Here are some numbered points:
array([-31, -33,  -4, -18, -21,   0,  50,  26,   3, -20,  23,  35, -12,  52, -10, -12, -13, -14,   4,  16, -37,  -1, -37, -14,  32]) 0
array([ -5,  32,  -1, -27, -32, -24,  26,  -6,  29,  21, -12,   6,  -4,  14,  12,   7,   5, -16,  -8, -16,  42, -22, -12,  19, -19]) 1
array([-42,  -2,   7,  21,   4,  12,  37,  -1, -20, -13, -14, -13,   4,  -2,  34,  24,  -4,  24,  -3, -14,  15, -13, -10, -20,  23]) 2
array([  5, -19,  -9,  14, -21,  18,  18, -20, -10,   0,  29, -17,  -4, -25, -24, -11, -46,  -5, -20,  14, -26, -16,  23, -35, -10]) 3
array([  2,  -9,   2,   7, -30, -63,  -3,   1, -33,  40,  43, -10,  -2,  14,  18,  22,  25,  48,   5,  -5, -18,  -5,  -4,   8,   4]) 4
array([ 13,   1, -18,  13, -17,  66, -57, -26,  35,  21, -22, -40,  44,  -5,   1,  10,   4,  37,  -7,  59, -32,  -9,  12,  35, -42]) 5
array([ -5, -35,  12,  10,   9,  23,  40,   0,   2, -11, -22,  22,  -2,   2, -11,   0,  -9,  -6,  10,  12, -17,  -1,  -1, -14,  32]) 6
array([ 31,  22,  12,  16,  30,  26, -12,  17,  -1,  13,  -7,  -8,   7,   8,   6,   2, -12, -12,   2,   2,  -5, -26,   1,  14, -25]) 7
array([-11, -30,   9, -21, -31,  21,  -2, -18,  -6,  -3,  -5,   4,  -4, -21, -10,   6,  -3, -51, -15,   4,  -6,  31,   5, -11,   7]) 8
array([-25,   0,   0,  11,  16,  20,  33, -23, -16, -14, -44,   6,   7,  -2,  -9,   7, -17,   0,  -5,  -1,  18, -14,  18,   6,  13]) 9
array([ 40,   5,   8,  23,  25,  -9, -24,  20, -12,  10,   1,   1,  21,  19, -37, -39,  -9, -26, -27,   9,  10, -33,  -1,   6, -65]) 10
array([  4,   0,  11,  -4,  -3,  22,  19,  -1,  -9,  -2,  16,  11,   8, -30, -31,  30, -34,  -5, -20,  -8,   0,  11,  43,   8, -15]) 11
array([ -6, -32,   0,  24,  -7,   4, -38, -23,  24,   5, -18, -26, -25,  -8, -15,  10,  15,  -7, -23,   1,  45,  38, -25,  -2,  26]) 12
array([  6,  59,  54,  17,  -5, -57,   2,  27,  14, -14,  40, -13,  46,   5,  47, -42,  54, -34,  34, -54,  31, -12, -47, -15,  23]) 13
array([-14, -12,  -1,  -1,   0,  11,  14,  -8,   4,  19,  -5,   3,  -8,  -9,  -4,   7,   1,   2,   3,   9,   7,  -3,  -5,   7,  11]) 14
array([-12,   7,  -1,   5,  23,  -8,  32, -11, -13, -11, -16,  13, -19,   8,  -4, -14, -17,  -4,  -2,  -2,  13, -12,   8, -16,   2]) 15
array([  0,  29,   9, -42,  32, -26,  11,  71,  13,  -9,  -4, -23, -19,  25,  -3,  -1, -15, -30, -10,  53,  14,   6, -35, -61,   4]) 16
array([-28, -14,  -5,  15,  14,  23,  47,  28,  10, -13, -33,  16,   6,  -4,  13,  20,  -2,  31,  10,   2,   7, -14,  15,  -3,   9]) 17
array([ 23,  61,  29,  14,  16, -66, -26,  23,   2, -17, 108, -12,  56, -64,  33, -41,  35, -21,  36, -62,  16,  28,  49, -21,  38]) 18
array([ 33,   6, -18,  -5, -96, -51, -87,  -7, -37,  71,  73, -42,   0,   6,  16,  27,  37,  68, -18,  24, -27,  11, -15,  21, -37]) 19
array([-27,  -9,   8,  17,   3,  13,  10,  23,   5,   2,  -2, -17,  17, -13,   6,  22,  10,  83,  11, -12, -54,  -4,   3, -13,  28]) 20
array([ 12, -16,   1,  -2,  -4,   1,   9, -14,  -3,   4,  31, -12,  -5, -36,  -7,  24, -41,  -4, -34,  39, -12,   5,  31,  -5, -17]) 21
array([ 27,  75,  50,  21,  17, -73, -39,  51,  36, -24, 113, -15,  58,  -8,  71, -38,  49, -15,  49, -25,  43,  32,   9, -37,  37]) 22
array([-18, -48,  33, -26,  13,  -8,  32, -12, -44, -41,   5, -23, -28,  41,  -6, -26, -23, -12,  22,  -4, -50,  27, -42, -13,  11]) 23
array([ 19,   6, -33,   5,  14,  25, -30,  19,  15,  14,  16,   7,  -8,  -9, -12,  13,  13,  -2, -25, -10, -19,  10, -33,  -6,  -9]) 24
array([ 23,  18,  14, -15, -23,  35, -16,  -5, -22,  13,  -6, -16, -14,   4,  14,   1,  -2,  -3, -14,  50, -13,   1,  -2,  11,  -5]) 25
array([ 18,  11,   1,   4, -36,  17, -79,  19,  13,   3,  24, -21,  54,  16,   2,   3,  23, 100,   5,  11, -69,  -2, -14,  22, -32]) 26
array([-31, -40,   7,  -7, -36,  24,  48,  28,  38,  -8,  18,   7, -10,  49,  -4,   6,  15,  15,   8,  21, -10, -15, -43, -20,  51]) 27
array([  7,   3,  15,   2,  30,  -6,  14,   2, -19,  16, -31,  19,   0,   0,   9, -30, -19, -13,  35, -63,  31,  -7,  13,  41,  18]) 28
array([-12,  25,  15,   7,  23, -11,  20, -17, -11,   4, -31, -11,  -1,  10,  17, -39,  -3, -34,  23, -51,  38,   9,  11,  41,   3]) 29
array([-17,  27,  -7, -15,  19,  15,   2, -16, -43,  -5, -11,   3,  15, -22,   2,   4, -33,   9,  -2,  18,  -3,  13,  21,  23, -30]) 30
array([ 12,   8,   0, -10,  11,  -6,  13, -31,   7, -22, -26,   9,  17, -16,  -7,   3,  15, -32,  17,  -6,  35, -14,   3,  18, -13]) 31
array([-12,   3,  43,  35,  21,  -3,  33,  11,  -3,  -1,  -8, -18,  42,   1,  37, -55,  36,  -9,  45, -37,  29, -27, -27, -16,  46]) 32
array([ 21,  -5,  -7,  28,  13,  13, -19,  21,   3,  24, -13,   1,  12,  22, -24, -13,  14,  -5, -20,  -1, -10, -30,  -1,   7, -62]) 33
array([ 10,  41, -37, -14, -14,  18, -15, -33,  -9,  -9,   4,   1,  -9,  -8, -12,  10, -29, -25, -24,  -5,  46,  -7,  19,  10, -40]) 34
array([ -4,   7, -11,  19,  14,  46,  14, -10,   1, -10, -30,  12,   1,  -3,   9,   8,   8,  15,  14,  10,  16,  -9,  -4,   2,  10]) 35
Which three points above are nearest to each new point by angle, seen from the average point of the numbered points? Their numbers follow each, nearest first.
array([ 16,  34,  40,   3,   4, -50,  -6,  31,  26,  23,  64,  24,  25, -14,  21,  21,  29,   2,  23, -34,  42,   4,  17,  -9,  -6]) 22 18 13
array([ -2,  32, -16, -16, -13, -27,  31, -10,  25,  18, -33,  -6,  17,  16,  12,   5,   8,  -1, -21,  -7,  65,  -1,  16,  18, -33]) 1 31 34
array([ 16, -12,  28,  14,  -9,  33,  39,   0,  -5, -17,  -5,  25,   6,  42,  -8, -12,  12,   0,  32,  -3, -20,  -9, -19,  26,  26]) 6 0 27
array([ 10, -10,   5,  24, -17,  16,   7,  17,  16,  -8,  21,   0,  -7, -26, -33,  -6, -19,  29,  -7,  -8,   2, -10,  -7, -21,  14]) 3 20 11
array([-23,   2,  20,  10,  16, -14,  47,  -2, -34, -31,  -4, -17, -14,   2, -12, -20, -19,  -9,  10, -31, -17,  18, -10, -46,   7]) 23 15 2
array([  2, -16,   4,  15, -18,  23,  37,  10,   0,  -4,  13,  -3,   3, -16, -25,   5, -27,  33,  -8,  -4,   3, -17,  10, -13,   8]) 3 11 17
array([-17,   7, -17, -18,   2,   6, -14,  -9,   2,   4,   0,  19,   7, -26, -14,   9,  22,   2,   4,  19,  -4, -10, -26, -10,  -9]) 24 14 31
array([-17,  17,   3, -12,  -5,   6,  16, -19, -52,  25,  15, -31, -16,  -3, -26,  -5,  -7, -34,   3,  -7, -13, -14,  -2, -28, -27]) 3 23 34
array([ -9,  -7, -10, -13,   3,   4,  17,   6,  -4,  11, -21,   9,  -8,  -6,   0,  23, -12,  24,   7,   2,   3, -13,  30,   5,   2]) 17 9 14
array([ 36,  -9,  -3,   2,  17, -23,  -8,  42,  18,  16,   6,  -6, -11, -26,  -4,   6,   2,  26, -11, -35, -47,   2, -27,  -1,  -4]) 24 20 26
array([-10, -15, -36,  47,   0,  37, -32, -42,   8, -21, -36, -13, -15,  11,   9,  -7, -11,   3, -34,  -4,   6,  16, -14,   1,  21]) 12 35 9
array([-11, -21, -25, -30,   7, -11, -25, -33, -12,   5, -32,  -2, -43,   7, -12,  30,   8, -29, -20,  11,  17,  11, -13,   1, -16]) 12 8 34
array([  2,  17,  15,  -3,  21,   9,  20,  15,   1,  38, -10,   1,  -5, -12,  14,   3,   0,  -6,  23, -37,  -4, -15, -22,  15,  19]) 28 29 32
array([ 15,  55, -27, -34, -35, -16,  -4, -49,   8,  53, -20, -13,  13,   6,  -8,   9,  -6, -26, -34,  11,  70,  -6,  13,  51, -82]) 34 1 31
array([-11, -11, -14, -10,  10,  17,   8,   1,   6,  -6, -34,   5,  -5,  -9,  -5,  13,  11,   3,   1,  19,  20,  -5,  -2, -21,   5]) 35 14 17
array([ -8,  -7,  12,   3,   8,  -6,  30,  -1,   7,  -2, -33,  -9,  -9, -21,  15,  -7,   2, -25,   3, -32,  38,  -7, -15,   5,  19]) 29 28 31
array([-30, -15,   4,   3, -11,   5,  29, -31, -16,   2,  -1,  -4,  -6, -12,  -8,   8,  16, -17,  19,  -2,  -7, -11,  13, -46,  17]) 6 8 2
array([ 31,  -8, -14,  17, -37,   9, -10, -32,  -1,   2, -18,  -2,  -4,   4,   1,  23,  14,   2,  -5,   7,   0,  -4,  22,  48, -40]) 5 34 33
array([ 24, -36, -32,  22,  -2,   9, -17,   4,  14,   4,  -3, -21,   2,   6,  14,  12,   0,  16, -24,  16, -33,  -5, -23,  27, -26]) 5 24 33
array([ 29,  14,  -1,  -8, -34,  34,  15, -33,   8,  -9, -11,   4,  27, -42, -28,  16,  -7,  -8,  -2,  -6,  -5,   3,  20,   8, -13]) 11 34 31
array([-24, -14, -12, -11,  15,   5,  25,   4,   0,   6, -28,  16,  -6,  12, -10,   7,  -6,   2,   1,   4,  14,   1,  26,   0,  -4]) 9 17 15
array([ 20,  42,  48,  18,  13,   9, -11,  17,   5,  25,  12,   1,  35,  25,  44, -52,   0, -27,  35, -42,  79,   5, -31,  17,   7]) 13 32 29
array([  1,  35,  -5, -31, -17, -16, -30,  10, -25,  15,  18,  21,   8, -25, -22,  37,  30,  -8,  11,  -2, -23,  -4,  16,   4, -29]) 19 4 11
array([  9, -15,  20,   6, -13,  15,  28, -18,  -6,  -3,  -1,  30,  -7,  -8, -22,  -1, -19, -11,   2,  16, -39,   8,  14,  -3,  25]) 6 8 3
array([ 16,  17, -16, -26, -21,  -4, -60, -13, -13,  25,   9,   4,   4, -18,   2,  14,  31,  23,  -3,  28, -21,  -6,   5,  37, -36]) 19 26 5
array([-18, -51,   8,   4,  13,  -2,  47,  15,   1,  -7,  -6,  17, -22,  -4,  -6,   4, -10,  -5,   8,  19,   0,   1,  -6,   2,  49]) 6 0 14
array([-29,   2,   3,   2,  11,   1,  53,  -7,  -3,  -5, -17,   3, -23,  11,  18,   6,   1, -10,  -7,   1,  43,  -6,  11, -20,  -7]) 15 9 2
array([ -1,  -7, -13, -19, -20,  -3, -36,  -2,   5,  35, -14, -16,  -3, -10, -15,  16,  34,  30,  -6,  -6,  -7,  16, -23,   6,  -5]) 19 26 24
array([-15, -29, -14, -12,  13,  -2,  13, -15, -21,  15, -29, -18,  -7,  24,   2,  17,  -1,  -8,  -9,  16,  -6,  11,  32, -19,   3]) 9 14 15
array([ 14,  23,  44,  -8,  44, -35,  -8,  36, -12, -27, -31, -19, -51,  24, -17,  -6, -45, -23,  -4,   6, -14,   1,  13, -27,   2]) 16 15 23
array([-18,   6,  -2,  -8,  17,   7,   3, -10, -19,  10,   0,  -1, -51,   4,  12,  -3, -34,  -5, -16,   6,  -4, -11,  -8,  -8,   5]) 15 14 23
array([ -9,  54,  22, -14,  44,  -6, -57,  49, -34, -34, -24, -18,   0,  19,   0,  -1, -52, -11,   6,   6, -13,  15, -11, -36, -35]) 16 7 30
array([ 35,  -8,  16, -13, -63,  51,   4,   0,  29, -14,  40,  10,  47,  18,  30,   3, -47,   4,   3, -20, -76,  24, -10,  36, -28]) 26 5 11
array([-14, -45,  13,   6,  15,  13,  29,   6, -13, -36,  -3, -32,   3,  -6,  12,  20, -27,   5,   6,  -2,  -8,  34, -30,  -3,  30]) 23 6 2
array([-21,  -8,  -8,  33,  32,  -7,  14,  10,  23, -43,   6,  20,  -2, -20,  15,  25,  17,  -2,  -5,   8,  23,  29,  18, -27,  18]) 17 2 6
array([  10,   18,    1,   27,  -50,   48, -127,   21,   -1,   31,   41,  -36,   24,  -17,  -24,  -42,  -22,   83,  -24,    1,  -98,   21,  -14,   35,  -20]) 26 5 19
array([  4,  23, -16, -41, -20, -22, -51,  -2, -18,  28,  22,   7,   7, -18, -21,  10,   1,  15, -10,  14, -34,   1,   9,   8, -23]) 19 26 4
array([ 12,  61,  20, -83,  41,   1, -73,  91, -18,  -8, -12, -19, -18,  32, -14, -10, -55, -57, -18,  47, -22,  -5, -68, -20,   9]) 16 25 7
array([-20, -17,   8,  -4,  11,   2,  27,  -6, -10, -31,  -7,  -8, -17,  10,  -4, -12, -15,   0,   7,  18, -17,  12, -45, -25,   8]) 23 0 6
array([-28, -32, -20,   0,  13,  21,  -4, -14,  15, -17, -16,  -3, -28, -11, -20,   6,  -1,  -4, -21,  12,  27,   9, -28, -20,  15]) 12 14 8
array([ -4,  83,  31,  35,   7, -54, -20,  17,  33, -13,  97, -25,  65, -18,  57, -56,  46, -14,  23, -30,  31,  20,  22, -37,  38]) 22 18 13
array([  4,  17, -41,  28, -70,   9, -36, -53,  14,   1, -11, -11,  27,  29,  31,  15,  34,  -1, -35,   4,  18, -12,  46,  43, -38]) 5 34 19
array([ 18,  -3,  -8, -19,  -2,   1, -14,  15,  20,  13,  -7, -12,  -3,  -6,   7,  -4,  10,  19,   9,  -1,  14, -12, -10,   0, -25]) 33 5 24
array([ 29,  23,  -8,  15,   5, -28, -16,  36,  43, -20,  52,  26,  -9, -29,  15,  41,  24,   1,   5,   6,  26,  32,  37, -41, -15]) 22 18 24
